Turns in one plane each, and the order they were made in; the first pair answered:
J:
[  3  14   5  34 -12 -12   8  12   8  14  28 -16]  ->  [-16  21 -24  14  -1   3  23  -7  28  15 -10  12]
[ 19  -6 -15 -15   2 -17  -4   3   9  13  17  -3]  ->  [ 16  -5 -22 -18   6 -15  -1   0  13  13   7   2]
[-16   0 -14   7  -2   2  18 -11 -11 -18 -17  -3]  ->  [ -6   1   1  21 -10  -9   7   3 -15 -18   6 -19]
[ 16  -3 -20 -15   4  10  -4  10   3  -7  -7  -6]  ->  [ 20  -1 -10  -7   1   4  -9  16  -3  -4   6 -14]
C:
[  0  -6   2   6   8   4  -9 -19  16   8   0   6]  ->  [ -2  -7  10  10   8   7 -11 -15  11   8   3   6]
[ -1   1  22   5   1   0  -3   8 -26 -10   2 -12]  ->  [ 10  -5  -1  -8   8  -5  -3   0 -20 -14  -7 -19]
[  3   2 -32  -4   7  -6  12  17  18   6   6   6]  ->  [-7  9 -8  7 -3  0 13 20 17 14 11 14]
[  4  10 -10  -4   8  -8 -11  19  25   2   8   0]  ->  [-1 15 10  6  4 -2 -9 24 20  1 13  2]
R:
[-12   6  27  13  -7  15  -7  -4  18  -8  -1   5]  ->  [ -7  -1  25   0  -1  16 -20 -16  17  -1  -5   7]
[-15  -2  43   3   0  17  -1 -11 -25   4  -1   8]  ->  [-10  -4  43  -4   3  14  -6 -12 -28   6   2   7]
[ 1  2 10 12 -5 -8 -9 14 23  8 19 -2]  ->  [-7  4 10 14 -7 -1 -4 10 28  3  8  4]
Y:
[ -4  -7  29   6  -9   3 -18  -7   5   7 -11  -6]  ->  [ -3   0  22 -20   9   6  -4  -4 -23  10 -11   4]
[  5  -5 -18 -26  18   0  -2  -7   4   7  -9  13]  ->  [ -3  -7 -24   1  -3   1  11  -6  13 -18 -21  -6]
[ -2 -13   4   0  -3   7 -16 -15  10   5  -8  15]  ->  [ -4  -7  -6 -13   7  11   1 -12 -11  -3 -15  14]
[  3  -4 -25  11  -5  -7  -6  -1  29   4  -9  -4]  ->  [  6   2 -31 -13  16  -5  -2   0  12  14  -3  10]
Now pairs of rows:
(2 to 4 turns a pair)
[  8  -7 -35 -28  17  -3  -2 -12  16  -3 -13   8]  ->  [  3  -9 -38 -26  16  -2   6 -12  12 -13 -19   4] : Y then Y then Y
[-17   7  18  -9  12  23  -4   4 -15  -1   5  11]  ->  [  3  -1  -5 -24  20   9 -10   5 -20  -1  10  -1] : R then R then C
[ 12  -8   6   9   0  -8  -8  19  -2   8  24 -29]  ->  [-23  10   5  13  -5  21  25   7   4  -6 -16   1] : Y then R then R
[ -3  -6 -20 -20   5  15  -7  -7  -6  21 -16  14]  ->  [-17  -4 -10  15 -19  20   3  -3   5   1 -27   3] : Y then C
[-18   8 -10   4  -2   6  12   1  14  -5 -19  15]  ->  [ -1   4 -11 -24  17   0   1  -3   2  11  -7  19] : Y then Y then R
[ 10 -14  -6  13 -10 -15  10  15   2  -4  15  -9]  ->  [ 2 -3 -4  8 -4 -9 24 20 -6  1 14  8] : Y then R then Y then Y
[-10   7 -27   9  -2   2  16  -5  22  -7 -25  18]  ->  [  9  -9 -10 -29  19  -1 -14 -23 -10   2 -17  15] : C then R then Y then R
[  6   9  10  -9  -7 -12   0   2  -7  12  23  11]  ->  [ -7   6  -5  -4 -14  -1   8 -12  18   3  -9  20] : Y then Y then J
